Which row each row swaps with, under one turn or mirror
k984: [ -1   4  27  17 -32   0 -34  -6   7  33 -24 -47  -4   4   2   3  -8 -27
   5 -14 -17 -29]
k100: [ 31 -17  -7 -32  -2  27 -36  -5   9   6  -1  23 -33   8  25  24  -4 -23
  28 -19  -7 -14]
k138: [ 13 -30  51  -6  -5  34 -14   5  17  18  12  12 -25  -4  -5   4  23 -23
  19   7   0 -14]
k581: [ 29 -19   1 -30  -1  28 -41   0   7   2  -4  23 -40  14  29  20  -5 -27
  30 -23  -8 -20]
k628: [  8 -10  23  20 -27 -11 -20  -2  -4  36 -26 -30 -13   9  18  15  23   7
   5 -12  -3   2]
k304: [ 10   4 -30 -12   0  14 -35 -17   3  40   9 -12 -19  -4   9  -7 -19 -30
  15 -25 -13   1]
k137: [ -1   0  14 -14 -16  29 -43 -29  -9  41 -14  -6 -10  54  15  -7  26 -30
  10  -6 -23 -25]
k864: [  4 -20  27  -2 -19   9 -41  13  25  22 -11 -11   0   6  -3  -5 -23 -63
  10 -21 -23 -34]
k467: [ -3  -8  35 -14 -19  18 -44 -10  -1  38 -12 -10 -18  58  16  -7  27 -35
  -2  -8 -26 -16]
k515: [ -1   0  26  23 -32  -5 -30  -7  14  33 -28 -48  -4   6   5   7  -3 -30
   7 -11 -18 -24]
k421: [ 25 -11 -11  10 -18  15 -38 -25 -31  17 -12 -15  14  33  13   9   7  -3
  10 -12  25 -31]
k812: [ 24 -14  17 -17  -6   0 -11  -2 -31  50   2  13 -30  13 -18  31  12 -10
  -7  14 -21 -11]
k520: [ 10 -20  24 -18   3  37 -36  -9  29  34  18  16  -7   5  11  -5  14 -29
  22   3  10  -4]
k47: [ 15 -26  23   6 -16   6 -11   0  -1  -6   2   5 -48 -14 -14   5  -8 -42
  13  16 -19 -27]
k77: [ 16 -27  30   5 -18  11  -7   3  -6   2   2   4 -52 -12 -15   2  -8 -35
  13  18 -22 -29]
k188: [ 20 -40   4  11 -15  -5 -16  -6 -18  36  -8 -10 -14  20  33  11  24  11
  16 -11  15   5]
k381: [ 21 -22  12  -5 -25  10 -42   3 -26  12 -14 -14  22  17  23  26   3   4
  -3  -9  23 -26]
k114: [ 19 -29 -11  12 -22  28 -37 -15 -18  14  24 -18 -16  32   0  -6  -7 -37
  -1  21   9 -38]
k161: [ 19 -24  16  -7 -30  18 -38  14 -20  19 -19  -8  18   8  18  39  -6   2
  -4  -8   7 -30]
k784: [ 18 -18  38  -1  -1  23 -52 -19 -28  -9  -6  -5 -18  11 -10 -28 -11 -14
  -6   1 -10 -32]
k505: [ 13 -26  23 -23  -3  34 -38  -7  24  26  13  18   2   8   7  -1  16 -22
  25 -12  15   7]
k574: [ 19 -38 -22  14 -20  17 -28 -10 -10  17  28 -11 -24  32  15   1  -5 -32
   4  11  17 -25]
k411: [ 22 -28  -3  14 -18 -11 -13 -11 -10  37  -8 -17 -23   9  28   8  21   8
   4  -6   8  10]
k33: [ 24 -22  22 -26   8  18 -51  -5  -4  -5 -11  29 -31   3  22  -3   1  -6
  18 -30  -7 -14]
k478: [ 25 -14 -14 -30 -13  14 -18  -7 -13  30   5   6 -41  15   5  51   5 -25
   7  19 -10 -14]
k513: [ 33 -34  11  17 -19 -26 -13  -4 -29  12 -10 -16 -28  -3 -23   3 -20 -32
   2  -5 -11 -21]
k848: [ 23 -25  29 -28   3  22 -49  -3 -13  -8 -16  24 -24  14  19  -6  -3 -11
  21 -26  -4 -14]
k757: [ 10 -32   5 -21 -19  11 -43  19  -8  23 -21 -16 -10  -8  28  33 -23 -19
 -16 -14 -34 -28]
k544: [ 13 -31  32  -5  -5  19 -57 -26 -35  -5  -6  -5 -18   8 -14 -19 -11 -16
 -10  -7  -8 -35]
k609: [ 12 -20  26 -10 -14   8 -40  22  21  23  -7  -4   2   7  -5  -1 -19 -60
   7 -17 -32 -35]
k511: [ 14  -2 -25 -18  -3   4 -40 -15   4  43   1 -20 -22  -8  14   4 -18 -27
  15 -27 -13   6]
k640: [ -3   2   9 -13 -12  34 -45 -24  -3  40 -13  -3 -13  50   6 -14  19 -28
   8 -11 -22 -25]
k264: [ -5   4  23  23 -22  -4 -35   0  10  27 -26 -46  -5   3   4   5  -9 -31
   7 -12 -12 -36]
k168: [  7  -2  21   5 -24  13 -45   7  24  28 -14 -30  -1  13   5   1 -15 -58
  13 -13 -20 -37]
k777: [ 16 -28  34  11 -18  10  -5  -4   2   3   3  10 -45 -11 -15   4  -6 -35
  14  17 -21 -22]
k691: [ 16 -45 -15  14 -23  29 -31 -10 -10  16  25  -2 -16  33   7 -11  -4 -30
   2  17  13 -28]
k464: [ 15  -1 -31 -16  -5   7 -38  -8  -1  39  -4 -16 -33  -7  12   6 -19 -26
  12 -24 -29  -9]
k169: [ 23  -7  -8   6 -19  15 -40 -18 -34  14 -16 -12  15  24   3  12   3   1
  11 -15  23 -28]
k341: [ 32 -14  -3 -25 -10   8 -17  -4 -30  41   2  -2 -40  18   1  46   8 -18
   3  19 -14 -16]
k735: [ 28 -25  33 -29  -2 -10 -15   1 -27  41  -5  17 -23   3 -23  13  10 -19
  -4   2 -19  -6]
k681: [ 12 -24  54  -5  -8  35 -23   2  17  17  16  22 -25  -6  -1   1  17 -29
  20  11  -3  -6]
k395: [ 11 -16  29  12 -22 -13 -14  -4  -2  35 -22 -36 -14   6  13  12  29   6
   7 -18  -4   0]
k23: [ 10 -32  -8  11 -16  25 -40 -20 -11  12  19 -13 -16  29  -8  -9 -22 -38
  -6  21   0 -39]
k747: [  8 -28  49 -16  -2  34 -20   3  18  19  12  18 -15   3   7  -1  19 -17
  18  -2   8  -1]
k967: [  7 -20  29   8 -19 -11 -13   1  -8  37 -16 -24  -9  11  23  11  24  11
   7 -17  10   9]
k880: [ 12  -8 -23 -15  -9   2 -37 -11  -4  34  -9 -23 -32  -3  16   5 -33 -34
   1 -13 -35 -10]
k134: [ 26 -22  30 -28  -6  -5  -8   4 -28  39   3  28  -9  -1 -19   8   4 -32
   0   5 -20  -3]
k253: [  0   3   1  -1  -9  27 -44 -36 -14  38 -14 -11 -10  49   9 -13  18 -24
  15  -6 -13 -32]
k899: [ 32 -28   5  14 -18 -13  -5  -7 -22   6  -8  -3 -41  -6 -23  -2 -15 -28
   7   8 -19 -25]
k233: [ 24 -12   0 -31 -13  10 -15 -10 -22  42   3   9 -37  23  -7  43   9 -12
  -1  20 -15 -17]
k209: [ 34 -33  16  13 -15 -35 -21  -4 -27  13 -11 -17 -21  13 -22  -2 -13 -29
   1 -11 -15 -22]
k517: [  3 -30  42 -10 -23   0 -39   9   2  43 -19  -9  -3  53  15  -4  22 -35
  -8 -15 -19 -26]
k965: [  8 -27  37  -3 -20 -14 -43   6   6  42 -15 -13  -8  55  17   0  14 -28
 -11 -20 -13 -26]
k238: [ 14 -22  11 -18 -20   8 -38  28  -4  19 -24 -18 -13  -8  26  32 -24  -9
 -15  -5 -31 -23]
k512: [ 22 -21  36 -18   3  18 -49 -20 -12  -9 -18  21 -33  10  13 -12  -1  -9
  17 -30 -10 -14]
k420: [ 22 -22  10  -6 -19  14 -41  16 -28  14 -22  -7  17  17  14  34  -4  10
  -2 -14  15 -24]

k864 swaps with k513
k188 swaps with k505
k233 swaps with k137
k253 swaps with k478
k581 swaps with k169
k609 swaps with k209
k464 swaps with k114
k168 swaps with k899
k467 swaps with k812

